Here are some points, one per row:
  -6  20  28  17  26  13  -11  8  -62  44  28  22  55  41  0  14  13  -23  -16  17  7  4  14  -27  43  33  -12  50  19  -42  -5  17
  12  -40  22  38  -10  -3  35  -7  -6  29  -7  -23  -13  0  -15  -15  15  28  47  -10  11  -17  -5  35  -37  -34  38  37  -53  -33  -7  -25
  12  -44  15  5  -1  -19  5  -40  8  24  10  -11  12  15  -28  2  35  -11  -12  -20  -42  18  59  49  -20  13  29  3  -25  -27  15  -72
  -29  -30  -51  -17  -63  -38  8  26  50  -8  28  15  -8  40  -24  -3  -45  52  -27  -80  20  12  27  -44  39  -28  50  28  -16  97  -34  -5
  -1  -64  -12  -1  4  -42  45  19  -29  -71  -94  7  9  31  16  -1  -9  34  -2  -4  -65  25  -41  17  -40  -9  -14  -11  0  -40  -42  47
  -84  -13  -3  -8  42  10  34  -22  -7  52  11  7  -37  7  5  -40  -2  -53  26  -27  23  12  24  0  -8  6  23  -39  -35  57  -34  49
  11  -17  38  63  -9  -31  -64  -20  -17  -72  50  60  -10  2  -5  -44  6  27  -84  -43  0  13  -54  -18  36  21  44  3  8  5  -25  45
  -26  -15  40  -36  53  -45  -38  -18  53  -35  24  -66  0  25  -51  5  -26  -1  26  -40  75  40  18  37  23  2  -16  13  -38  -33  32  37
  -2  -10  -26  1  -35  -21  -16  36  36  -31  33  -39  37  19  36  62  -10  -58  -23  37  -26  -23  -3  -20  5  3  -45  -16  -50  44  -21  9
  -7  -30  6  17  -66  -30  -32  -16  15  -1  2  -13  5  -63  -28  -55  40  -23  -7  1  42  17  8  22  15  -8  -50  -39  64  48  26  45
  1  -31  -38  22  11  29  41  10  3  47  -22  -45  -15  7  15  -11  -30  -24  -8  4  -23  -32  -3  -8  31  6  4  25  7  13  12  -1
  26  -13  46  31  -25  18  -24  -8  -42  16  -35  43  -15  25  -35  43  13  6  -20  -107  26  -47  24  33  23  -60  -36  -47  72  -28  -22  -67
  -2  25  -22  29  -19  8  20  11  13  22  7  -29  46  -6  31  75  25  10  3  8  6  -1  -1  -28  -21  10  25  -26  0  6  -33  -55
  37  9  18  22  26  11  15  14  -20  -27  56  6  -47  2  33  -16  -48  53  -28  -3  19  -31  49  22  -33  0  -42  -9  37  -25  -18  53
  37  -22  43  1  6  8  -35  -25  44  11  -24  -33  -15  -6  -2  -30  -24  -8  4  31  29  -46  -49  28  12  -12  -9  26  28  -13  -10  -24
  25  -2  -21  51  -27  -31  -24  -15  -9  -18  16  29  -12  54  -32  9  37  24  30  14  7  17  -19  7  -5  50  -50  -2  -18  21  -15  12
  -18  26  17  16  -2  36  29  18  42  -37  -25  16  22  54  8  6  46  -1  -10  8  -12  -29  24  -9  13  -18  49  -55  7  -23  49  49
  24  -38  68  47  -54  19  -8  49  4  -8  -35  -28  -4  0  59  -21  -39  6  14  52  13  1  56  -2  -43  21  -12  8  -23  17  11  -9
  -6  -23  12  -5  -6  -12  8  -24  -44  -23  10  -37  -29  32  33  -39  -10  24  42  -7  18  -19  -22  -54  19  -19  1  -4  -31  -33  -4  -18
  -20  1  -59  -21  -6  -21  -17  -9  16  -29  -17  -28  26  -38  29  8  10  25  64  -45  -71  -30  5  28  1  30  -8  -58  -25  -4  -13  27
  86  -7  -69  23  71  -6  -29  8  29  8  36  -9  57  -19  6  31  -10  29  30  22  -18  4  27  -13  -26  -27  1  18  46  54  -6  -3
  31  42  -2  28  -10  -49  -9  -67  -17  41  58  48  -44  41  37  6  49  -13  41  44  -10  21  -4  20  -6  -8  50  17  -22  28  -3  -21
  3  94  -14  -63  17  2  -10  4  19  -38  -39  53  -69  -77  -48  3  19  8  -20  -21  -8  -117  8  7  -24  -19  -7  36  -4  44  -12  -28
  -7  44  -25  -10  11  29  -65  60  38  29  -47  -1  20  53  2  -75  66  66  -70  51  28  -31  35  11  22  -40  -14  -60  -45  -11  -22  -14
  33  36  -62  -6  -10  58  -2  10  -51  -23  -14  36  8  2  -15  5  -32  1  4  -5  -33  32  39  26  33  31  20  12  -20  23  78  -35
  5  23  7  -24  -26  -70  -4  -6  6  2  35  -34  14  -33  -33  46  -61  26  -9  64  23  28  17  75  4  -32  38  -34  54  23  -35  -20
  -61  124  -13  41  -29  -29  -14  -98  24  37  -64  -50  54  5  60  -19  -25  40  -88  -13  -37  7  -34  -15  39  -63  -63  12  -16  -39  9  -33
  -33  25  19  6  -39  7  12  41  18  18  56  10  8  -12  18  -23  11  22  25  -5  4  1  -7  65  -8  -28  32  -1  15  13  7  24
  52  -5  29  -2  7  -6  54  11  14  2  29  -10  21  -10  -19  -37  14  -12  23  8  -14  -12  -12  -36  -38  10  -17  -6  8  -1  -20  18
  20  14  31  -18  8  62  45  -51  43  -45  -23  -8  -8  31  -10  -1  -8  23  44  -13  13  -9  7  -43  32  -26  -31  7  57  81  62  17
  34  34  6  23  23  22  8  78  -45  36  -35  27  -5  -29  -22  18  6  8  55  25  68  39  -41  19  23  12  -11  19  5  -24  -34  42
  -13  -18  26  24  56  34  -59  -30  -22  -22  -10  -40  19  13  -42  34  -39  -67  -56  -59  26  -33  2  18  -6  63  27  1  -47  20  -44  -9
  42  -34  -40  -6  -22  24  -18  -38  18  47  6  11  12  -39  -57  3  47  -10  -35  -13  -70  0  -17  -22  64  -2  -32  56  -2  -5  -10  11
  -25  23  5  7  -18  -45  -39  -8  12  10  -52  -31  -57  -38  -18  23  -25  -7  9  -27  -35  1  -9  -36  -21  32  28  -46  14  -39  -27  19
  6  -7  -37  -33  -8  6  -36  5  -14  20  22  -16  -14  -52  14  21  -34  -9  -46  -67  15  -10  -35  -41  -49  2  42  -44  -28  -44  -3  20
  -52  -32  -34  -53  -36  20  36  -2  6  27  -6  23  51  72  -8  44  26  -22  -14  18  78  -2  -60  -23  -12  10  8  61  45  -31  24  53
  25  -50  -28  -25  -17  -27  52  -8  -50  5  -57  -41  3  8  -6  -14  -45  37  -59  1  29  12  15  21  20  -38  -1  39  15  25  4  12
  43  31  9  32  26  20  11  -23  12  -26  -5  -6  19  -44  39  -2  42  18  -24  34  37  65  29  -10  7  31  36  0  24  29  54  -13
  -30  -40  -2  -16  39  -15  -6  -10  85  -12  -4  69  -10  8  13  -20  -44  -45  -55  78  -27  13  25  -4  -14  44  -47  -10  -6  -9  -19  -41
  -6  -28  45  -35  -3  9  -4  -16  -9  -34  -20  17  46  -23  -51  -18  32  -41  19  -39  -44  12  26  -12  -6  -27  -22  -8  34  -16  3  -42
  -49  26  -23  -30  46  -4  29  -7  -34  -11  47  -34  3  -35  -9  28  10  -51  -70  75  -33  20  -14  66  -27  9  45  25  79  -18  4  4
  -8  1  17  -35  5  -20  47  40  -5  34  27  -24  -26  8  -37  45  6  -60  -2  38  -66  20  21  40  66  -80  -21  -13  -19  -31  14  16
  -40  3  24  -36  50  55  43  -17  -36  47  42  22  12  -42  -3  -2  -5  54  7  -13  -37  10  -2  -61  31  44  -24  -50  -10  3  -31  30
  -57  35  46  -2  53  -24  -64  64  -29  -31  23  12  28  32  4  47  8  62  69  -20  -10  27  -9  -11  57  -9  31  29  21  7  74  -12
  0  29  -32  -27  -7  -12  -2  -15  32  21  33  24  -47  29  38  -28  -4  -28  7  -18  -3  30  4  -29  -15  30  -30  37  87  -73  37  -20
  40  47  6  78  -52  19  25  -58  27  -4  -19  45  3  -22  -22  25  33  1  27  4  -8  12  17  19  -2  19  24  41  -39  16  -2  52
  34  29  8  -12  -34  58  2  24  23  -42  49  -43  -23  -9  -16  -28  -54  30  -43  -52  36  49  -80  -2  27  8  34  -27  -46  54  -13  -36
  -17  6  4  -83  -29  -2  -48  -7  -60  27  31  4  -14  9  43  -1  18  -2  6  21  24  -26  -16  20  -3  -2  -17  20  -28  -7  -66  27
  17  14  -6  30  22  -2  21  20  -7  19  -15  38  11  -45  -34  13  -42  2  4  15  43  -1  44  -6  42  3  21  -41  -10  -53  18  -25
  -48  -42  7  -10  -1  30  10  20  45  -5  -8  8  -41  27  26  21  25  -43  -17  33  -13  -27  -75  44  19  42  -15  -27  -23  25  23  -68
  -22  5  -30  4  7  4  11  1  22  32  34  5  44  31  12  -45  73  -26  -49  21  51  -43  -7  -14  -58  -66  46  -60  23  -32  7  16
  -20  -26  -11  52  -20  -11  -13  -9  -31  -39  18  -82  -6  -5  -125  -55  -33  1  16  27  -49  -29  -39  -74  -23  -24  28  18  -3  -26  -36  -74
  34  -5  8  8  -33  -6  14  15  -38  -24  48  -12  0  -49  -11  17  -27  -14  2  27  7  -50  -63  -24  41  -14  -57  -19  -36  -32  62  38
  -4  -19  50  -48  -74  3  -28  -47  -12  61  -24  0  40  6  -32  12  -14  46  30  60  -13  -4  37  -19  -42  79  44  -39  -3  0  72  35
  -15  28  11  -50  17  68  -24  -28  -11  -24  -46  31  25  8  39  -19  -16  -70  19  -9  26  101  -8  -5  -25  -34  15  9  -26  37  -84  -2
  -103  -52  -39  22  27  -8  40  -45  -54  -66  -20  36  -27  -47  -15  0  12  5  -37  19  53  14  44  -79  8  15  2  -58  -12  32  -29  -21
  6  21  60  31  -5  9  52  25  26  -21  23  -17  7  -13  1  -1  4  -13  -7  -6  -38  5  -6  -2  -13  11  19  50  1  -9  -20  31
  28  48  -41  17  17  -16  20  12  -14  -9  44  -22  -38  65  -39  -25  -5  -9  -14  -35  -11  7  73  42  -42  27  -22  -5  -58  -16  -2  39
  -63  21  28  10  -29  -12  -65  8  -20  -15  -8  -26  22  5  3  4  -39  -39  41  10  15  -26  -5  -10  -48  40  -44  19  24  10  -5  19
  25  -40  -55  -17  -9  -23  -19  -32  0  -14  6  15  -20  -10  34  -50  -14  -7  23  5  10  -11  1  8  57  31  6  5  6  -25  34  19
  -24  5  -6  -3  -21  8  30  23  33  0  16  3  45  23  7  -29  15  6  49  -19  18  -3  4  10  13  42  10  -9  34  -15  -11  -21
  23  -19  15  -8  31  32  -7  63  16  47  20  7  -27  32  13  -2  -44  28  -17  26  -27  20  23  -4  -14  15  -17  -10  22  10  -9  6
  -45  -64  31  52  -21  59  -22  19  1  -20  34  56  9  -16  7  25  -16  -13  11  -14  -9  64  19  -31  -14  -102  -14  13  -39  23  -11  28
  25  -15  17  -8  21  44  -13  -10  3  51  5  26  33  -34  -13  -26  -26  14  44  -27  -26  26  -58  56  -47  -3  -24  -24  35  9  -39  27
  -20  1  -22  29  -15  68  -10  -17  -19  -26  5  -61  -61  5  20  81  69  2  10  23  -11  -15  34  22  -19  -4  -37  21  61  8  18  26
  10  -35  -17  -19  0  18  -28  -5  -28  -18  13  20  4  25  29  25  2  47  -22  -22  -25  27  -29  50  0  4  23  -9  26  -10  -4  -32
  23  19  19  2  47  -20  -48  69  16  1  -24  -7  -32  1  -27  3  74  -17  0  7  -3  35  -34  -67  38  -29  50  -21  5  14  22  14
  7  -2  -27  7  -28  -27  -1  30  -13  -12  26  14  33  -12  13  -6  2  -3  -51  -5  -3  27  12  20  -56  23  -39  -20  -58  -21  23  -21
  16  38  -12  -44  -40  44  13  -33  -12  -37  28  -10  -7  34  -37  -38  7  8  58  47  6  27  11  -9  32  22  -10  -33  -7  -13  -39  -51
  -42  13  20  -20  -26  55  -39  17  -12  25  9  -19  -60  -11  48  10  30  -9  -43  12  2  9  38  -32  8  -23  3  72  -8  -32  10  18
  37  -39  60  -73  59  -27  9  -49  50  -10  19  -22  -5  -43  23  46  50  61  -11  -10  34  16  9  -23  -9  -4  22  51  -52  -24  10  -3
  -4  -8  1  -6  -13  20  19  59  39  70  -8  -6  -3  -23  -39  -24  -6  20  -11  -41  -27  2  14  15  -26  49  9  65  20  20  8  -4
  16  -8  -43  76  37  -16  11  17  24  43  -53  -40  -26  -19  8  -2  11  -28  31  -28  46  78  -12  19  6  27  -16  -7  7  -22  29  -15
There is one direction along which these points spread out most. Take the direction at right angles to it along which they spread out most. Go by this last direction. Where along it does each point below lie, from 0 to 99? The average is 50, and the first point in the table lies past the average. One standard deviation of the points above along it is 16.
  -45  -27  14  0  -14  17  38  -1  6  -10  16  6  -50  -41  62  -11  14  8  19  -14  -14  -12  -48  59  0  21  -4  -32  10  -31  19  -28 58
  7  -16  10  -1  4  -50  35  22  25  13  -14  46  -32  49  -3  27  23  13  -4  -25  6  2  11  0  -7  41  6  17  19  17  -12  -1 42
  38  -13  12  -15  -22  4  12  9  13  4  -37  -21  11  -1  8  45  42  18  17  18  23  -27  12  20  76  41  -24  -8  5  -33  -95  22 51
  12  35  41  -1  19  4  45  22  -34  -55  -14  -20  23  29  36  -24  -7  -10  -19  -1  9  -22  5  10  -4  43  77  38  30  11  -18  4 45
  -13  -24  -38  -17  30  16  -43  -3  -34  -4  -24  6  -42  36  -37  11  10  33  23  15  6  -14  -72  -30  -74  -11  -45  -2  -6  2  25  -28 54
  86  29  22  -42  7  -34  31  -17  -53  9  0  -31  4  25  33  15  26  -57  -19  -72  -12  -11  -8  -47  -29  -26  -55  -51  25  36  23  -19 54
  -7  32  15  -3  -28  -37  41  60  22  -16  7  64  62  -31  16  -13  -3  -28  21  -23  35  -19  12  -9  0  25  -45  40  -22  -39  6  -52 50
  38  -18  20  -11  9  -50  13  9  -61  24  -48  42  -12  -24  2  1  -16  -27  -13  24  -18  -3  -10  36  16  -5  12  1  -27  98  67  -11 38
  -18  -1  -4  -45  -43  -72  -32  7  -59  -2  -59  -37  -31  -35  -10  -79  6  -38  3  -15  -35  23  9  -22  -17  -40  -16  14  -13  6  20  -14 61
  22  3  -21  1  0  -36  0  -5  57  7  -48  23  -24  14  26  35  -70  -13  19  19  -53  15  -8  -48  -16  -13  44  -32  26  -20  -32  35 52
  7  -42  -56  17  72  -22  -13  14  -7  -33  -5  -27  80  -47  65  -44  25  -3  64  13  -38  -56  32  11  15  4  14  40  9  33  -15  -3 45
  42  -34  -55  -27  9  48  -44  -28  19  -40  -24  27  8  -4  9  -6  -69  -71  55  12  -13  -63  14  32  20  -45  53  1  -14  -64  36  44 50
  -5  29  -44  -19  -2  -14  41  -2  7  -23  -10  47  -24  -36  -47  38  -12  24  -16  7  37  -6  2  10  -72  -59  -55  35  -44  -30  12  -42 59
  -18  -8  12  68  11  -31  -11  -35  -7  62  37  17  -18  1  39  27  -42  1  43  -1  41  -55  15  -54  31  -17  22  -5  7  50  -14  -45 43
  -44  80  29  47  79  -11  27  -44  20  44  -36  17  52  67  -16  -23  -16  53  -44  23  -13  -48  -32  30  12  -40  -32  -16  -36  31  48  27 70
